rotation ticks, each row followed by its count of ticks:
The counts run from 0 to 339.
[149 166  91 115 115 153  81 138 126 170 172  87 115 123 117 109 158 192
 129 110 125 127 164 144  95 181 142 127 101 151 146 139  96 120  73  97
 128 141 137 156 105 130 124 107 132 164  99 101 129 136 103  87 109] : 70
[179 134 137  89  75 120  45 142 137 148 123 113 161 125 168 125 118 127
 159 116 133 103 183 129 116 115 138 113 128 140 123 136 114 116 126 120
 145 160 141 148 125 152  95  85 128 187 146 121 122 115 130 101 169] : 258
[160 140  82  77 120 168  74 146 134  82 133 104 146 108 117 116 118 121
 134 130 128 113 148  81  88 139 142 169 125 136 109  86  89 138 121 159
 122 149 143 126 123 102  97  99 163 192 104 133 103 137 144 118 162] : 131
[126 139 136 143 127 105  87  77 143 126 159 133 116 163 170 114 128 137
 111 183 119 141 149 169 121 173 151 115 133 125 122 177 139 146  63 130
 159 124 163 188 108 107 108 121  97 145 115  98 132  98 154 118 112] : 203
[139 154 135 109 110 152  90 107 153  87 129 158 127 125 136 100 111 114
 145  92 137 111 184 161 123 135 115 127 156 134 156 116 162 177 131 113
 165 136 155 132 119  80 109 118 137 203 115 121 110 109 177 107 145] : 235
[ 99 170  98 138 106 122  91  64 114 165 154 120 114 120 149  87 134 151
 121 129 128 130 164 152 117 152 153 134 116 146 171 118 118 123 103 146
 174 102 116 143 133 106 121 111 135 206 151  80 134 134 124 107 103] : 213
[127 143 167 124  95 160 107 101 123 116 144 183 121 126 166  92 109 130
 135  93 139  77 165 152 130 129 128 126 156 131 140  96 173 188 130 134
 182 139 142 156 124  89 106 154 120 162 130 113 141 126 170 152 170] : 233
[169 111 172 117  65 178  92 101  87  90 105  84 140 166  97 116 116 146
 128 116 116 123 160 144 101 142 111 140 112  95 104 124 142  94 157 120
 160 130 112 157 104 127 111 164 117 141 148 134  80 123 141  94 141] : 290
[ 97 176 121 116 121 140 124  90 117 179 177 146 133 141 157  67 137 164
 115 135 132 110 138 113 111 170 149 131 131 130 132 127 137 213 105 155
 143 116 132 180 136 104 133 127 153 153 140  96 138 146 144 116 136] : 218
[187 113 118  66 106 134  78 121 119  80 132 112 149 150 124 139 112 119
 138 122 119 118 116  95  77 133 142 148 121 105  90 120 126 118 116 152
 107 150 136 146 138 128 100  92 113 167 128 105  98 136 190 116 175] : 139
[149 111 166 142  78 160  99 112 125 106 139 130 145 146 123 119 134 126
 116 116 136 143 148 193 116 171 103 110  89 107  63 156 159 155 136 117
 160 131 109 160  78 111 136 159 126 136 148 127 104 103 131  74 150] : 294
[153 127 113 115 105  97  44 117 121 174 157 138 146 122 134 130 118 118
 139  76 141 128 156 152  86 148 152 131 106 145 101  96 127 141 143 126
 147 148 159 133  88 154  80 100 118 157 151 131 121 133 121 119 185] : 265
[184 148 160 121  78 140 112 110  90  84 139 103 129 145 113 116 123 106
 135  98 138 127 145 156 119 168 134 150 101 112  95 134 118 101 168 114
 151 148 150 132 120 130 102 178 123 130 166 121  64 112 166 102 154] : 288
[173 135 133 118  68 168 104 146 132 147 141 127 120 132 136 144 138 159
 120 148 141 117 202 190 126 151 120 105 128 126 132 155 137 109 141  79
 166 158 167 140 111 132 116 139 131 152 112  90  99 101 150  99 127] : 54
[115 150 188 139  99 137  68 104 165  74 136 157 120 112 178 111 139 116
 173 136 167  96 138 127 146 146 123 123 137 126 104 138 128 186 113 141
 179 143 130 185 135 114 104 135 150 148 157 124 111 126 122 140 156] : 112
[123 116 142 135  96 137  87  85 114 122 155 123 101 155 182 137 131 171
 105 174 109 114 147 149 115 153 143 131 124 111 128 136 139  96  70 151
 182 127 127 192 118 124 110 140  90 135 123  86 143 125 137 160 115] : 201
[172 105 143 162  95 156 117 112 112 144 168 165 107 142 112 135 153 160
 127 137 161 117 116 180 119 177 133 107  92 119  82 115 153 145 146  98
 160 155 150 160  92 147 119 184 135 131 137 101 110 121 161 121 160] : 173
[155 120  84  81 106 144  80 113 122 157 133 121 141 152 133 129 128 149
 109 188 136 127 141  93  71 123 141 143 121 123 118 102 117 122 138 176
 138 148 137 161 134 153 112 100 161 177 140  86 101 150 170 129 158] : 18
[143 134 138 128 128 123  84 100 106 127 180 109 101 158 173 114 128 181
 139  98 126  81 133 131 132 185 139 140 113 121 124 140 130 155  71 137
 134 117 133 202 113 147  94 153  95 110 109 107 146 131 149 137 145] : 81
[163 137 124 112  68 175 110 114 107 162 136 101 132 145  79 126 157 189
 105 148 132 123 118 105  79 140 141 129  99 112  80 131  95 135 166 138
 124 136 129 134 130 150 134 116 165 136 126  87  60 133 132 115 144] : 162
[123 176 138 131 121 108  93  63  96  95 166 108 115 133 131  83 120 119
 150  53 108 143 148 164 106 173 143 148 113 126 143 140 132 135  99 133
 154 109 114 136 125  77 109 124  99 165 153 109 115 134 150  98 115] : 92
[145 171 118 119 143  96  93  90 100 103 163 120 104 135 142  96 119 136
 138  74 129 106 171 154 124 191 166 157 115 132 147 142 128 133 108 116
 150 122 188 172 112 129  79 145 104 142 132 117 110 136 160 126 128] : 84
[128 153 186 123 113 160 114  91 130  98 144 177 102 147 149  92 118 128
 151  99 123  94 132 129 115 127 118 139 160 111 136  88 152 185 122 132
 169 154 144 177 134  82  99 155 110 156 124 117 129 124 178 163 154] : 232
[174 150 142 137  77 168  95 124 151 122 131 111 100 139 112 151 145 152
 138 143 128 130 186 180 119 148 113 115 128 122 144 154 116  94 128  74
 165 160 165 145 127 122  98 123 121 162  95  96  80  97 146 106 117] : 55
[146 139 124 134 103 152 114 147 128 129 185 132 136 112 166 125 171 143
 114 179 168 129 127 135  99 189 150 139  72 125  69 115 116 134  96 143
 168 158 121 179 109 118 129 176 144 129 155 113 126 158 107 103 130] : 309
[143 163  87 139 117 139  84 139 127 170 196 108 106 105 149 120 160 175
 131 107 135 123 154 165 112 185 141 130  93 163 138 128 104 123  84 107
 145 130 130 142  95 128 113 124 143 157 110  98 140 133 107  98 122] : 69
[133 143 156 168  75 179 103 133 107 118 154 129 131 103 140 109 153 130
  94 150 141 136 155 158 113 164 133 140  89 120  62 114 100 132 124 127
 175 146 112 140  79  99 126 179 142 131 138 131 109 109  76 114 128] : 301
[145 104 120 140 104 166  75 118 130 100 127 111 112 121 148 127 133 183
 112 204 141 106 147  97 117 172 137 137 111 107 104 130 102 109  81 144
 153 136 128 207 100 155 117 163 155 149 104 110 120 126 117 111 131] : 314
[148 149 144 120 127 147  59 101 151  68 109 153 124  91 116  97 131 111
 173 108 153 108 156 123  99 144 152 108 122 119 122 149 129 164 123 103
 161 148 148 165 131 126 111 104 158 198 146 118  88 129 122  90 141] : 115
[148 157 110 155  94 161 131 106 100 182 182 157 111 134 121 113 133 140
  88  96 126 122 121 164 101 142 117 121 115 130  84 102 132 182 150 140
 135 133 123 108  88 106 135 142 142 134 115  65 119  99 182 131 181] : 37
[135 128 134 139  99 125  29  87 134 136 141 104 116 142  96 136 122 135
 135  83 117 128 133 126  98 128 128 162 127 141 100  86  81 125 136 144
 133 136 134 144  88 132  77  92 124 150 102 133 109 110 111 141 182] : 268
[118 141 165 145  98 124  95  67  82 107 148 119 107 147 171  84  95 144
 118  76 100  96 156 151 139 162 137 135 144 129 122 126 126 142  93 142
 162  98 121 165  95 109 101 159  93 138 126 120 156 100 129 130 147] : 89
[146 179 162 132 114 172 101 121 131 101 153 180 109 105 145  93 124 107
 144  71 100  90 130 143 101 121 130 115 146 132  92 118 111 185 100 125
 153 159 126 121 119  66 122 117 118 156  99 106 139 103 127 151 153] : 240
[160 146 131 130  82 122  93  94  96 148 157 124 149 132 109 124 132  85
 107 109 128 175 135 160  79 130 158 131 102 115  60 114 108 121 159 144
 145 144 135  90 110  99  99 109 113 156 170  93  90 112 146 113 164] : 152
[180 125 158 124  68 156 101 106  74  98 121  91 122 143 106 115 129 138
 130  96 134 126 162 160 106 149 123 142  98 107 102 126 134  83 171 123
 160 143 118 140 111 135 106 174 118 135 169 122  72 132 152 106 148] : 289
[157 156 161 149  61 165 125 104 110 156 155 118 110 149 119 128 157 159
 120 156 142 126  98 108 119 140 138 146 104 123  64 116  69 137 161 133
 145 154 146 152 125 125 111 160 149 113 127  97  76 116 130 146 161] : 164
[125 110  87 153 132 116  90  81 110 110 167 138 117 111 155 116  96 124
  98 148 147 142 143 156 122 186 157 139 100 134 116 101 151 123  90 154
 154 108 138 158  83 109 100 161 119 199 141  99 155 127 150 109 160] : 325
[150 148 125 143  85 169 108 127 135 101 148  91 145 117 121 107 146 120
 119 164 149 166 150 151 114 177 125 136  84 127  86 136  88 114 112 111
 153 150 119 130  96  96 130 149 155 173 140 123  95 109  89  59 104] : 303
[138 124 138 143  90 176  73 109 110  84 134 126 108 109  83 129 151 152
 115  96 131 140 151 175  70 168 128 131  74 103  89 128 134 111 143 120
 170 133 102 130  90 117 134 141 132 127 144 112  81 144 112 108 126] : 297
[161 126 162 109 108 101  53 115 144 153 154 137 148 154 129 127 127 111
 153 104 113 123 125 131  88 147 135 120 134 129  65 122 117 179 114 113
 125 160 164 175 102 148  84  85 103 142 133 129 131 114 121 126 189] : 263
[134 133 120 112 106 157  64 117 157  86 117 130 146 107 113 114 127 105
 159 120 136 143 131 114  97 129 129 130 127 138 132  81 115 142 104 126
 145 146 105 134 111  90 101 100 149 238 129 139 129 131 120  87 159] : 123
[136 139 150  81  69 195  75 154 146 127 136 118 149 128 165 117 131 146
 126 118 106  97 158 112  97  99  99 138 148 123 113 104 129 158 100 143
 160 158  88 138 137  71 121  87 129 164 102 128 150 132 132 132 144] : 246
[160 132 135 168 122 126  96 108 134  92 160 133 101 114 164 124 128 122
 132 189 151 104 115 122 148 180 159 120 107 130  83 136  92 122  75 134
 147 140 145 196 105 142  97 174 142 162 119 101 131 106 123 111 146] : 316
